In the rows, zero is written as 128.
One turn sends every row of this set to another row. A few are shown first. Where does it send the rows asked after them?
zuru: [144 130 147 115 130 114 155 156 139 158 138 100 100 135 119 117 144 104
 112 122]
kapel: [186 131 118 101  98 131 129 144 107 141 125 131 124  63 126 133 136  99
 147 109]
Fofat: [128 150 133 108 111 199 138 130 137 119 138 172 134 139 168 130 132 141
 140  92]
zur: [166 121 105 123 127 126 130 131 138 124 137  82 153 115 158  95 165 130
 140 105]
luko: [145 148 121 133 117 160 122  90 127 144  91 139 131 160 147 148 181 145
 137 118]
keguv: [186 123 124 110  89 130 123 138 107 144 120 138 128  64 125 129 120  94
 147 114]
zomu: [111 139 143 118  97 174 130  97 119 114 135 173 165 113 150 134  98 133
 128  98]
bof: [ 99 140 127 126 138 141 144  87  99 122 116 161 168 129 129 135  94 132
 113 102]
kika: [132 135 121 142 151 157 148  77  93 123  94 152 151 134  96 143 131 143
 135 101]
Zuvo: [110 130 142 156 152 139 132 103 108 140  98 154 131 126 137 155  88 139
 114 111]
Toko: [191 126 123 112 106 128 131 137  96 140 115 120 121  68 113 142 118 107
 143 123]
kolef: [171  94 134 155 138 128 132 131 133 131 121  82 140 119 150 106 106 136
 135 126]
girim: [161  95 126 159 140 133 125 144 136 124 131 106 138 104 142  86  93 124
 143 105]
mura: [198 124 122 110  98 128 129 131 101 146 112 118 123  77 120 142 136 106
 145 126]
fesuf: [111 133 135 134 124 149 140  75  97 119 112 162 172 120 119 140  98 133
 122 105]
pige: [170 111 121 133 143 123 141 130 131 130 127  69 146 119 157 115 141 143
 131 122]
Gibir: [124 130 142 119 121 101 145 150 135 151 146 115 116 120 114  99 121  88
 107 114]
dofe: [156 131 126 136 144 180 153  93 115 134  93 158 132 147 112 146 168 142
 151  95]
Nin: [138 129 143 116  87 116 129 143 147 151 145 116 119 136 124  91 137  88
 117 127]
bok: [144 145 132 108 108 131 136 160 140 134 154 100 100 133 116  96 145 108
 121 124]
namus: [135 155 116 143 152 163 123 100 101 118  99 126 117 145 119 150 129 166
 127 124]
Fefed: [150 135 142 118 130 193 156 117 135 139 113 169 130 137 153 151 168 138
 150  83]
Doti: [108 161 112 126 120 172 110 132 133 118 135 183 128 114 153 113 134 127
 139  74]
segab: [151 126 124 140 144 171 151  91 119 146  84 160 134 167 119 137 160 135
 146 101]
Keki: [157 109 108 131 121 120 127 137 149 135 136 110 159 106 162  79 155 108
 145  89]
bated: [127 140 110 140 149 158 138  82  95 118  96 152 147 149  96 126 123 142
 133 107]
rako: [150 100 118 147 138 122 131 149 145 132 138 120 148  94 154  79 117 107
 144  83]
Vez: [117 155 121 115 135 150 138 119 135 151 115 164 133 129 172 147 181 126
 130  79]
medi: [183 119 128 114 103 123 131 137 102 148 117 130 126  64 121 139 110  98
 141 117]
pifi: [154 119 146 135 109 117 136 139 139 156 126 105 104 148 103 100 133  98
 121 135]
lifa: [139 136 131 129 121 119 133 150 128 133 141 108 102 130  88  88 117 102
 119 124]
vuker: [141 138 133 116 148 185 162 127 133 144 112 167 123 149 157 148 162 139
 142  84]
Mez: [127 144 144 108 108 194 145 123 135 121 139 176 144 118 167 143 132 137
 139  84]
nuve: [106 138 140 117  95 167 131 100 126 125 129 175 166 135 165 129 101 128
 123 105]
Dobaz: [111 130 137 156 103 158 103 106 130 135 111 184 139 128 147 119  91 119
 133 101]
kazup: [192 127 122 102 102 125 136 137 105 150 117 125 125  69 129 144 144 101
 143 116]

vuker moves to Fofat
Gibir moves to lifa
kolef moves to pige
Where do these go?
zomu moves to fesuf
kapel moves to keguv
Zuvo moves to namus

One turn sends every row of this set to another row. A few are shown first. Where does it send the rows asked after them?
R: [157 110 133 155 115 134 141 125  89 127 125 110 132 135 176 135]
D: [ 97 155 137 106 159 132 139 125 121 152 152 136 108  80 109 120]
J: [163 100 136 143 116 117 121 134 117 122 128 119 128 123 178 123]
L: [162 107 131 154 111 137 137 125  93 126 115 109 139 137 171 138]
Z: [ 99 139 116 103 144 112 163 152 146 136 103 138 134 121  87 125]
F: [129 143 130 100 121 158 117 124 139 157 106 121 139  89  78 142]
S: [101 168 120 125 125 135 140 116  98 138 156 124  89  97  91 156]
X: [ 95 159 103 124 118 112 167 139 113 124 123 128 103 130  78 152]
Y: [156 109 129 155 115 129 146 130  92 122 117 112 136 141 172 134]
T: [164  97 132 144 112 112 124 139 121 120 120 118 131 129 173 124]
G: [168  98 134 143 110 120 117 134 120 123 121 116 132 125 173 127]
V: [121 157 110 119  98 146 134 123 113 139 114 114 116 112  63 169]
U: [ 93 169 131 129 141 122 144 114 135 139 165 138 111  88 116 116]
M: [ 99 153 108 125 117 108 163 138 160 127 108 139 141 129  86 124]
Q: [130 160 126 123 101 157 113 106 150 152 124 121 141  90  81 139]

V moves to S
Q moves to U
G moves to J
Where do these go?
L moves to R
F moves to D

